Here are some rows, each followed by its group. Groups can overlap.
[-48   0  13  22  18   0  -4  -4  41 -27 -22 -25 -18  35 -17  25  17 -32
  18  11 -10  14 -24   2   7 -13 -14  28 -11  -6 -34  -3  24   5  13   8
 -26 -36  -5 -20 -15  16 -15 -15  -1   7  -4 -22 -17   3 -19 -25   4  -2
 -10  -9  -4  31  19 -18 -23 -33  -3  14] 1
[-43 -51 -24 -28 -23 -53 -20  19   3 -13  -2 -35   8  -4 -43 -15 -22  13
 -30 -28  16 -27 -44 -50 -38 -45 -60 -12 -63 -44   9 -45 -15 -49 -26 -42
   7  -8 -48  20 -46   4 -71 -34 -29 -32  10 -13   2 -51 -57 -32 -55 -28
 -48 -32 -43  -5 -39  15 -42 -62 -42 -46] 2
[ -7 -44 -13 -15 -28 -42 -14  -3 -20 -10 -27 -22 -14 -28 -11 -38 -45 -11
 -24 -29  -8 -48 -32  -6   0 -12 -22 -35 -53 -59  -8 -28 -12  -8 -41   3
 -20 -17 -43  -2 -47 -22 -14 -50 -19  -1 -14 -16  -7 -20  -2 -19 -32  -9
 -11 -48 -65 -17 -25  -9 -43 -15 -29 -31] 3
[-26 -17  -6   8 -18 -17 -10  -5   7  -2 -28 -37 -19  -1 -32 -10 -18 -13
   2  -3 -12 -23 -27  -1   4 -25 -15  -5 -25 -37 -18 -19  -7  -3 -16   6
 -21 -10 -21  -6 -27 -19  -7 -29 -14   3 -16 -10 -23 -15   4 -13 -12  -8
  -3 -25 -38  -1   1 -10 -38  -9 -25  -4] 4
[-22  -8   2  -6   6 -30 -18 -16  29  -2 -31 -12 -21  19 -27  10   3 -18
 -14  -4 -34  -1 -26 -23 -16 -25 -33  14 -23 -19 -24 -33  11 -26  -1 -16
 -44 -12 -33 -28 -30   2 -11 -22 -32  -8 -22 -11 -21 -30   4 -14 -28 -29
  -3 -34 -16  21 -13 -33 -35 -10 -15 -17] 1
[-22  41  -4  60 -26  40 -43 -18 -30   3 -19 -21  23  27  26 -17  31 -12
  61  49  28 -58 -21 -47 -41 -35  19  16  31  18 -35  36  -7  42  40 -31
  16  -9  33 -19  27  25  28 -45  41 -40  38  -5 -34  44   9  17  45 -49
   1  29 -30 -25  58 -27  16  -6  36  55] 4
[  5 -14 -30  11  -7 -14   4  -8 -33 -26 -31  -7 -20 -28   2 -50 -23 -17
   4  -5 -14 -31 -28  14  22   1   0 -42 -27 -27   5  -9   8  10 -16  22
 -24 -33 -20  -8 -27 -28 -24 -17   3  21 -21 -31   8  -4 -17 -36 -10  10
 -26 -25 -42  -3   3  -6 -25 -31 -23  -3] 5
[127 105 106 110 127  29 127 127 -23   7  35  87 127 -29 118 113 -40   2
 -11 127 120   9 127 127 127 120 127 127 115 119 126 127 116 114 127 120
   5 127 107 127 117 -20 127 116  94 119  14 -21 103  98 127 127 127 119
 127 115 -18   6  70 127 127 110 127   5] 5
[ -1  24  11  15  17   2   5  28 -13  15   9  19  18 -11 -17  -6  -3  21
   8   2  25  10   9  12  18   6  -3 -19   6  10  16 -11   6  11  -9  21
  17   5   5  29  10  13   8  20   0  17  18   5  12  -7  21   4  -7   8
  15   7  12 -49   7  24   7   9   8   1] 6
[-33   3 -13  27 -10   6 -30 -27  15 -27 -47 -13 -10   8  -9  -2  -1 -37
  24  15  -7 -13 -47 -25 -19 -27 -15   1  -5 -13 -44   1  -5   9   4 -18
 -20 -34  -1 -28  -7 -11  -9 -45   5 -21   0 -33 -45   7 -18 -20   7 -30
 -25  -6 -23   5  23 -34 -17 -33  -1  18] 4
[ 25  19 -23 -16  10 -41 -19 -36   3 -28 -46  15   7  -4  24 -11 -21 -34
 -18 -29 -45 -14 -42   7 -10  22 -26 -11   1 -43  26 -19 -14 -17 -22  -9
  -5 -22 -46 -38 -16 -20 -21 -34 -29 -11 -48 -35  27  17 -21  -5 -11  10
 -12 -46   6  18 -23 -13 -34 -33   2 -16] 3
[ 13  12   1 -43   3 -41 -22  19 -23   7  -6   5   7 -23   9 -16 -46  12
 -25 -54  14 -30 -17 -10 -40   8 -32 -30  -6 -35  12 -33 -61 -62 -36 -28
   9   0 -36  21 -30   4  -2 -25 -29 -56  10   0  13   1  15  -5 -19  -2
  10 -31  -1   3 -20  13 -37   0  -4 -13] 3
[ 73  47  94  15  25  45  53   3  48  99 -17  63 -18  41 -13  31  20  85
  35  16 -13  21  71  12  -1   6  11  33 -18  -3  -8 -22  31 -10  18  65
 -22  91  36  40 -22  24  90  -2 -12  15  46  90  -7 -20 105  89  29 -14
  97  33  43  40  69 -12 -16  91  78  77] 7
[-20 -12  20  12  24 -12   3   1  47   5 -13 -21 -12  41 -26  29  18  -6
   7  13  -5  17 -13  11  14  -7  -7  33 -22  -1 -13 -15  29   5  15  17
 -16  -4 -15   3 -15  21  -1  -3  -1  14  -7  -5 -10 -10  12  -5  -6   4
   4 -15   3  36   7  -5 -17  -3   3   2] 1
[-16 -10 -39 -43 -18 -33 -25 -19 -21 -32 -26 -13 -21 -28 -17 -37 -39 -28
 -45 -46 -25 -30 -24 -14  -8 -20 -28 -32 -27 -25 -16 -35 -20 -16 -46  -6
 -36 -40 -28 -18 -26 -38 -39 -13 -24  -8 -33 -40 -13 -27 -25 -34 -37 -17
 -32 -28 -23 -25 -51 -25 -29 -40 -26 -46] 6
[ 23 -25  11 -33 -32 -35 -19 -25 -39  16 -41  13 -39 -48  22 -54 -58   1
 -43 -46 -33 -19  -9   4 -37  24 -55 -53 -40 -40  25 -21 -50 -41 -24 -20
  -7   7 -39 -25 -18 -31   7 -29 -54 -38 -39   6  27  13  24   6 -53  11
  13 -42 -36  16 -10 -15 -36   9  -8  -9] 3
[ -4  -9 -38  -5  14  53  27 -10  -7  11  61 -14 -20 -17  35  42  47 -40
 -13  -1  -1  62  61  36  44  13  41  22  46  58  -5  37  31  31  34  45
  35  23  55  -5  60 -37  -2  68  24  42 -30  27  -4  39 -23   3  18  33
 -36  56  51   3 -12  16  59  50 -24 -17] 8
[ 20  10  40  33 -26  10   2 -15 -11  48 -24   9  -6   0  -4 -27   4  33
  31  22  -2 -24  20 -10  -3 -33  -9 -16   0 -10 -30   7 -15  16  10  13
 -14  38   5  -8  -2  -7  40 -12  12  -3   7  39 -31  11  52  35  15 -14
  46   1  -8 -20  30 -20 -12  40  23  24] 7
[ -6   9  14 -27   2 -26 -25 -31  -2  20 -20   5  -3  -9 -34 -20 -28   4
 -26 -33 -37 -22  -6 -31 -25 -10 -31 -15  -7 -18 -45 -41 -20 -33 -30 -17
 -44   9 -22 -31 -17 -28  14  -7 -44 -24 -34  10 -49 -44  26   7 -21 -23
  16 -21  -2 -11  -8 -39 -19  12  -4  -5] 7
[ 18   7 -32 -24   1 -39  13 -20  -3 -32 -30   6  -6 -12  16 -22 -31 -31
 -29 -15 -14 -24 -30  22  29  13   7 -18 -10 -30  17  -1  15  18 -30  29
 -14 -29 -34 -21 -24 -27 -16 -21   9  30 -34 -39  19   6 -24 -16  -5  18
 -24 -34  -5   9 -32   0 -17 -37 -10 -29] 3
[ -8  15 -41  33   9   9 -32  -6 -15 -36 -27  12   2  -2  -6 -13   2 -13
  30  20  -1 -30 -25 -20 -16  -2 -11 -16   0 -13 -18   7 -26  14  11 -13
 -17 -34   4  -4  -3  -6  -4 -16   8 -17   6 -35 -24  10 -35  -9  15 -13
 -13  -1   3 -24  26 -10 -13 -42   4  22] 4
[ 49  10  56 -16  29  29  17   6  51  61  38  38  -4  45  48  35  25  48
  -1  19   1  38  39  29  -8  47  19  40  24  39  49  16  35 -18  23  24
  17  52  34   5  39  27  53  45  -4  16   7  53  52  41  67  50  -5  38
  59  36  29  45  33  11  36  54  38  37] 3
[ 71   1  26 -16  -6 -18  27   2 -29  33 -21  59 -10  -5  67 -27 -45  18
 -22 -26  -4  29   6  51  -6  69 -28 -41 -13 -59  71  24 -20 -15  22   5
  39  25 -28   0  26  16  27 -23 -26  -7 -11  22  72  60  38  21 -27  56
  31 -29  -9  62   6  30   7  25  12  10] 3
[  0 -33  53 -26  57   4  35  57  80  22  33  14  46  73  -4  63  51  52
   7  46  51  52  -9  11  14  25  15  68 -25  28  47   8  62 -24  47 -14
  43  32 -12  58  -8  53 -15   2  23  46  46  24  43 -12  -3   5 -18   7
  28   5  36  72 -34  51  -1  -7  37 -29] 1
[ 13 -13  43 -17 -24  31  59  95  57  64  72  42  86  58  35  20  31  91
  47  20  90  37  38  18  39   0  18  19  23  38  88  27 -20 -28  34 -22
  85  69  32  96  37  82   8  46  47 -25  88  65  81  13  20  45  24  47
  29  42  26  -7 -12  92  35  28  -5   5] 2
[ 35  59 -12  23  50  -1 -29 -27  16   4 -45  53  44   9  14  30 -10 -36
  23  10 -12  -2 -43   2 -34  38  14  16  43 -20   4  -5   0   1   0 -33
   3 -48  -6 -25 -14  20 -15 -32   7  -7  -4 -35   2  -1 -32  34  28  27
  27 -11  45   8  17 -34 -23 -10  42  22] 6
[ -1 -36 -23 -10 -36 -16 -15  23 -11 -11   2 -13  12 -16  -5 -28 -24  17
 -16 -22  20 -11  -9 -22 -28  -5 -29 -24 -26  -8  12 -29 -29 -31 -35 -26
   9  -5 -10  24  -8   8 -23   2 -26 -29  12 -13   6 -10 -11 -26 -31 -14
 -17 -11 -22 -10 -16  17 -11 -22 -38 -22] 2
[-32 -11 -12 -15  -2 -11  11  -7  -6  -6  -4 -16 -21 -15 -32 -25 -21 -17
 -22 -16 -14  -6  -2  18  26  -3   4 -22 -19  -6 -20  -4  14  17 -31  29
 -23 -15  -8  -8  -3 -25 -13   5   9  23 -21 -15 -26 -31   0 -21  -7  15
  -7  -7 -18 -18 -23  -2  -7 -14 -27 -28] 5
[-64 -23 -55   4 -48 -14 -47 -21 -27 -50  -5 -46 -35 -34 -34 -26 -19 -30
  -2  -9 -28  -5  -5 -41 -32 -57 -24 -41 -21  -5 -37 -22 -44 -17 -22 -29
 -35 -46  -7 -21  -5 -37 -36   5 -23 -34 -24 -43 -39 -20 -43 -47 -16 -45
 -49  -6 -16 -38  -2 -26  -7 -19 -30  -9] 8
[ 55  -8   1 -35   6 -34  11 -19  27 -24 -28  42 -18  21  51  10   1  -7
 -42  -4 -26  14 -27  34 -20  52 -35  14 -27 -20  57   7   8 -29   5 -12
  21   7 -31 -17  12   1   8 -17 -33  -7 -22 -31  56  45 -13 -29 -36  40
 -25 -28 -17  47 -43  14  -7 -33 -16 -16] 3
[-26  81  -8  96   8  77 -19  22 -21  -2  18 -21  63  68  65  23  69  14
  97  87  66 -33 -27 -15 -16 -28  55  54  69  55   9  72  34  79  78 -14
  55  12  69  22  63  64  67 -19  80   0  76  34   1  81   4  56  83 -29
  -4  63 -19  16  96  17  53  -7  74  93] 4
[ -4   9 -21   9   2  16   7 -46 -28 -14  23   6  -3 -31  -2   5   8 -30
   2  -6 -20  24  22  16  23  -7   5 -16   9  22  -7  -1  11  16  -3  25
  -7 -18  19 -25  22 -29 -21  34   6  24 -21 -15  -4  -3  -8 -14 -10  13
 -18  19  13 -15   2  -3  20  10  -6  -3] 8
[  2  -6   4 -60  -5  11   5 -26  17  10  18  -9 -19   9   0   0   5  -5
 -41 -15 -21  14  18  16  24  -2   2   4   5  19   1  -4  12  14  -7  26
 -10   1  14 -25  19  -8   5  26   5  22 -34   1   1  -8  17  -2 -11  13
  10  17   7   8 -17  -4  17   7 -13 -13] 8
[ 13 -11  34 -25 -41  12  -6 -26 -51  39  19   2 -41 -60  -6   0   6  24
 -23 -42 -34  20  19 -30 -23 -38   0 -21   3  18 -34  -3 -35 -30  -7   5
  -9  30  16 -17  18 -46  33  29 -41 -24 -16  31 -34  -6  44  26 -25 -34
  38  16   9 -39  11 -34  18  30  17  16] 7
[ 47 -20  -8   6  -4 -18   4 -26  18 -36 -17  36 -36  11  44   3  -6 -15
  -1  -7 -31   7 -15  26   5  43 -15   8 -29 -17  47   0   1  -4  -3   7
  14  -1 -20 -42   3  -6  -1  -6 -15   3 -23 -46  45  38 -30 -44 -14  33
 -34 -19 -25  38  -2   7 -16 -30 -24  -8] 3
[-25  -2 -29 -12  -9  42   0   4 -20  -1  49  -6  -7 -27  25  32  36  -4
 -21 -27  -1  50  51  -9 -13 -21  31  16  36  49 -10  28 -39 -35  25 -35
  23  11  46   4  50 -14 -15  59 -39 -39  -8  15 -13  27 -18  -8   7 -33
 -26  47  40  -5 -20  -2  47  39 -18 -26] 8
[ 25  -9  31  14 -20  92  50  35  -5  52  99   8  25  -5  76  84  85  29
  10   3  31 103 100  44  39  16  81  64  88  96  24  76  -4  -2  75  13
  74  62  94  36  97  20  36 104  -8   8  26  67  20  76  46  42  58   7
  37  95  94  45   9  32  96  92  15  15] 8
[  8  19  -1 -36  14 -39 -35 -11  11   7 -36  17   6   4   2  -8 -16  -7
 -15 -19 -19 -20 -18 -13 -18   2 -24  -4   3 -32   7 -37  -8 -26 -20 -18
 -25  -4 -34 -12 -33 -14   1 -21 -31 -21 -26  -1   9  -4  11  -4  -8  -8
   5 -34   8   2 -20 -19 -34  -2   4 -15] 6
[ -4  19   6  -9  12 -24  -1  33  -3  12  14  15  26  -5  -7 -10 -27  30
 -13 -23  30 -20 -13 -18 -13   0 -24 -24   3 -18  23 -29 -25 -21 -25 -12
  24   8 -21  34 -19  20   5  -7 -12 -14  24   3  19 -16  19   0  -9 -11
  10 -16   9 -15 -14  31 -21   4   5 -13] 2
[  7  11  24  36 -34  42  34  72  33  38  52  15  61  34  27  33  37  65
  32  25  66  52  53  -8  15  -9  31  16  37  50  62  29 -29  18  27  -4
  59  44  48  71  51  58  23  58  24 -25  63  39  57  28  37  23  17  25
  28  48  44  -5  30  67  49  41   8  27] 2
[ 24 -16   2  11  69 -11  83  23 -42 -14 -35 -26  13 -27 -16 -18 -18 -25
   4  50  50 -37  34  90  96  66  73  28  39  22  17  62  86  85  -4  99
 -40  24  28  44   9 -29  51 -15  77  94 -17 -18 -10  29  29  24  62  84
   9  12 -49 -22   4  67  48 -21  -7   0] 5
[ 29 -40   2 -42 -26  22  19  56  17  24  33  15  48  17  24   9  13  51
   8 -17  50  27  29   7   2  24   8 -10  13  28  48   6 -12  -6   3   4
  45  29  23  56  25  43  -3  35  10   1  48  23  41  17  10   6 -18  13
   2  24  16  18 -23  51  24  16 -22 -20] 2
[-21 -16 -12 -26 -18 -36 -12 -39   7  -9 -28 -23 -31   0 -26 -11 -18 -21
 -32 -23 -39 -22 -27  -4   4 -27 -17  -7 -34 -27 -23 -26 -12  -5 -22   6
 -55 -15 -31 -40 -29 -19 -15 -18 -16   3 -45 -15 -21 -33   1 -18 -30  -8
 -10 -30 -29  -2 -33 -24 -31 -15 -31 -29] 1
[ 18  13  27  35 -13  80  42  19  11  42  90  -2  -3   3  67  75  77  20
  31  24   2  93  92  34  29   2  71  56  79  87 -20  67  -8  16  66   3
  66  54  86 -22  89  -3  27  95  12  -5  10  57 -20  68  39  34  49 -13
  32  86  83  37  33 -30  87  82  10  27] 8
[ 36 -25  20 -13 -18 -23  -6 -51 -28  26 -39  23 -43 -34  29 -43 -45  11
 -22 -26 -33  -8   1  13   8  30 -11 -38 -45 -35  33 -12  -3   0 -13  12
   4  16 -30 -29  -8 -20  18 -26 -11   8 -27  19  35  24  31  14 -23  19
  25 -34 -33  26  -2  -5 -27  19   3   3] 3
[-39 -38 -31  -9 -17 -22  -7  27 -15  -7   4 -32  14 -14 -39 -35 -31  18
 -16 -22  20 -19 -14   2   9 -21 -13 -40 -33 -16  16 -19  -1  -1 -35  11
  13  -3 -17  26 -15  11 -34  -6  -9   8  16 -10   9 -35 -20 -23 -24  -3
 -28 -18 -29 -34 -16  22 -16 -29 -43 -23] 2
[-13 -42 -11 -14 -28 -26 -40 -26  -3  -5 -19 -26 -38 -10 -16 -23 -28 -18
 -20 -27 -34 -20 -18 -29 -24 -18 -39 -17 -35 -17 -13 -38 -23 -32 -31 -22
 -40 -15 -21 -26 -17 -30 -12  -7 -42 -26 -38 -13 -14 -25   1 -15 -36 -28
  -4 -20 -32 -12 -21 -34 -22 -12 -30 -28] 1
[ 14  38   7 -25  31 -36 -33 -12 -33  12 -28  33  24 -39  -3   9 -42  -3
   4 -39 -19 -22 -13 -18 -18  20  -5  -4  23 -28 -15 -47 -31 -24 -52 -17
 -16   3 -31 -13 -28  -1   6 -19 -14 -22 -28   3 -14 -26  19  14   9   7
  12 -32  27 -24 -14 -20 -31   5  23   1] 6
[ 19  44  -6 -26  36 -38 -23 -27  20  -9 -32  38  27  11   0  14  -8 -34
   7 -13 -33 -10 -32 -13 -32  25   1   6  26 -28 -10 -51   3 -31  -9 -28
 -12 -27 -34 -25 -34   5 -29 -22  -7 -17 -28 -28 -18 -30 -13  19  14  12
  14 -36  31  11 -23 -32 -35 -23  28   7] 6
[-23 -19  -6   7  -3 -17 -22 -11  24 -48 -28 -25 -24  19 -27   5  -4 -20
   2  -5 -18  -6 -25 -14  -7 -25 -28   8 -27 -26 -24 -21   5 -14  -8  -5
 -27 -40 -20 -12 -26  -3 -31 -16 -18  -5 -22 -42 -22 -16 -51 -44 -13 -19
 -31 -27 -23  13   2 -18 -29 -41 -21  -4] 1
[  8 -18 -30 -18 -23 -46 -34 -14 -10 -23 -39  -4 -27 -17   5 -27 -37 -24
 -26 -32 -22 -34 -43 -12 -30   5 -52 -23 -33 -43   7 -36 -29 -38 -39 -29
 -25 -32 -47 -15 -33 -35 -28 -33 -46 -32 -29 -31   9  -2 -14 -35 -40  -5
 -25 -44 -27  -1 -26 -21 -46 -29 -33 -31] 3
[  6  12   6  -4   2 -28  20  58  20  24  36   5  47  19   1 -19  -6  54
   9 -14  54 -39 -21 -15   3   1 -31 -20  -6 -34  49  -8 -34 -26  -4 -31
  48  33 -34  58 -34  46  -4 -25  10 -52  50  27  41  -8  10   9 -16  12
   2   7   0  -3 -11  55  -7  -4  -5 -17] 2
[19 67 38 84 28 66 40 75 37 46 52 31 68 56 53 16 58 72 87 76 70  3 18 -4
 21 19 44 42 58 43 67 62 22 68 66  9 66 49 60 77 53 63 53 -1 68 -1 67 44
 60 69 50 45 73 29 41 53 25 25 85 72 43 37 61 81] 4
[-18 -14 -24 -27 -22 -40 -41 -39   4 -33 -31 -19 -26  -5 -23 -15 -22 -46
 -36 -27 -52 -27 -31 -40 -40 -23 -50 -13 -31 -29 -21 -53 -14 -49 -25 -40
 -51 -41 -34 -42 -30 -24 -38 -19 -57 -32 -49 -40 -20 -29 -25 -38 -43 -34
 -32 -32 -25  -6 -36 -51 -34 -40 -32 -42] 1
[-37 -13 -20  12 -47 -11 -61 -21 -21 -14 -29 -47 -31 -26 -28 -38 -19 -29
   7  -1 -23 -31 -28 -49 -43 -60 -34 -35 -23 -28 -33 -16 -40  -7 -13 -44
 -36 -26 -16 -18 -24 -30 -22 -18 -14 -46 -15 -22 -38 -12  -6 -25  -8 -56
 -14 -23 -43 -31   6 -27 -32 -21 -19  -1] 4
[ 32  25  -8  47  -5  24 -12  -7  18 -43 -12  16   9  13  26   3  18 -15
  43  35  15 -13 -13  11  -4  25   4   3  17   3  31  21   1  28  25  -3
   0 -18  19  -6  13  11  13  -3  27  -7  23 -19  32  26 -44   1  30  16
 -33  14 -27  21  44 -10   2 -24  20  40] 4
[-24 -32  -8  -4  -9 -30  -7   2  16  -1 -20 -37  -8   9 -38  -3 -11  -7
 -11 -15  -4 -14 -27   1   8 -22 -12   0 -43 -31  -8 -21  -2   0 -13  11
 -13 -11 -34   3 -41 -11  -7 -43 -11   7 -10  -9 -16 -30   6 -13 -25  -3
  -3 -38 -28   6  -9  -4 -36  -8 -24 -19] 1
[  0  12 -39  34 -40  12 -40  -9 -13 -34  10 -11  -5   2  -3  -9   8 -18
  31  27   3  10  11 -20 -24  -5  -7 -12   3   9  -1  10 -33  16  13 -22
 -14 -32   8  -9   9  -3   0  19  14 -26  10 -27   3  15 -26 -11  17 -13
 -35   6  -2  -8  31 -16   7  -3   7  27] 4
[-40 -16 -21 -28 -16 -46 -17  11   7 -24 -14 -21  -1   1 -48 -10 -19   5
 -36 -24   5 -22 -38  -7  -1 -30 -22  -5 -34 -36  -3 -31 -11 -10 -20   0
  -2 -18 -40  11 -37  -5 -47 -26 -20  -2  -1 -24  -8 -53 -47 -39 -35 -12
 -45 -39 -29  -1 -36   5 -41 -53 -32 -41] 2
[  5  29  54 -15  55   4  34  32  80 -18  14  25  17  72 -15  62  52  -6
  -5  46 -44  51 -40   8  14  26  16  67  14  28 -24   8  63 -35  49 -29
  10 -28 -45 -37 -52  56 -26  -4  19  45  28  14  21 -39  -9   6   3  -1
  28 -50  37  72 -23 -47  -3  -7  36  -6] 1
[-31  -7 -14 -26   7 -44  19  27  10 -10   2 -12  13   2 -38  -8 -16  16
 -26  -8  19 -18 -27  28  32   3  12  -1 -23 -35  14   3  23  24 -18  35
  11  -3 -31  27 -36   8 -11 -26  14  34  14 -10   8 -30   0 -19   1  23
 -11 -25 -18   2 -33  20 -11 -16 -24 -31] 5
Which 4 groups are nearest to each row below, nearest first, going by the average distance to the group's rows?
[-60 -55 -40 -34 -24  -6 -13 -48 -10 -53   1 -61 -64 -18 -26 -18 -14 -60
 -45 -38 -39   1   2  -4   2 -26 -18 -25 -14   3 -60 -20  -9  -4 -25   4
 -28 -38  -1 -44   4 -37 -41  11 -15   2 -62 -37 -57 -25 -54 -60 -30  -7
 -62   1 -12 -19 -42 -24   0 -12 -56 -50]: 1 6 3 8
[ 48 -11 -24   2  33 -11  44  -5   2 -41  -4  35 -16  -5  46 -16 -16 -12
  -6  14  15   5  -1  54  60  44  39  -8   2  -3  48  27  48  51  -3  61
  14   0  -5  10   3  -8  14   6  41  59 -18 -41  49  36  -7 -11  26  50
 -27  -5 -16  38  -4  31  13 -18 -28 -11]: 3 6 1 5
Which 5 groups are nearest to each row below, nearest first, going by the distance to the centre of the group?
[-36  -9 -39  17 -44   9 -35 -11 -20 -33  18 -50 -25 -21  -7  -2   2 -23
  11   4 -20  19  19 -28 -20 -40  -2 -21   4  18 -28  -4 -31  -3  -9 -19
 -12 -25  13 -13  16 -26 -24  25 -10 -23 -11 -19 -32  -7 -28 -33  -4 -32
 -35  14   6 -31   8 -20  15   4 -16   5]: 4 1 8 6 2
[-24  -7 -39 -18  -8 -43   6  -6 -18 -34 -28  -9 -16 -26 -27 -34 -41 -13
 -25 -21 -10 -38 -34  14  20 -10  -2 -30 -21 -32 -17  -8   8  11 -43  23
 -20 -35 -37  -3 -35 -22 -26 -25   2  20 -16 -40 -24 -36 -27 -30 -13   9
 -35 -37 -19 -26 -25  -7 -23 -42 -23 -31]: 6 1 3 2 4
Which 4 groups are nearest to each row below, nearest first, going by the distance to the centre of the group?
[-37 -37 -69 -38 -46 -42 -42 -30 -45 -64 -36 -42 -43 -53 -42 -58 -49 -40
 -49 -54 -35 -37 -33 -32 -26 -41 -47 -61 -52 -33 -37 -55 -37 -34 -62 -24
 -47 -63 -36 -31 -34 -50 -71 -23 -45 -27 -43 -68 -37 -49 -57 -61 -57 -38
 -64 -36 -49 -47 -48 -38 -37 -48 -55 -57]: 1 6 3 2
Which 5 groups are nearest to each row below, nearest first, going by the average distance to the group's rows?
[-19  -7  16 -24  18  22  -4  -4  42   5  28 -12 -19  34   3  25  15  -9
 -34   7 -28  29  29 -30 -22 -13  10  28  14  27 -33   8  24 -30  12 -21
   0  -4  26 -20  28  16  -2  36 -17   7  -9  -4 -19   4  11  -6 -17 -33
   3  25  17  35 -21 -29  26  17  -2 -17]: 1 6 8 7 3
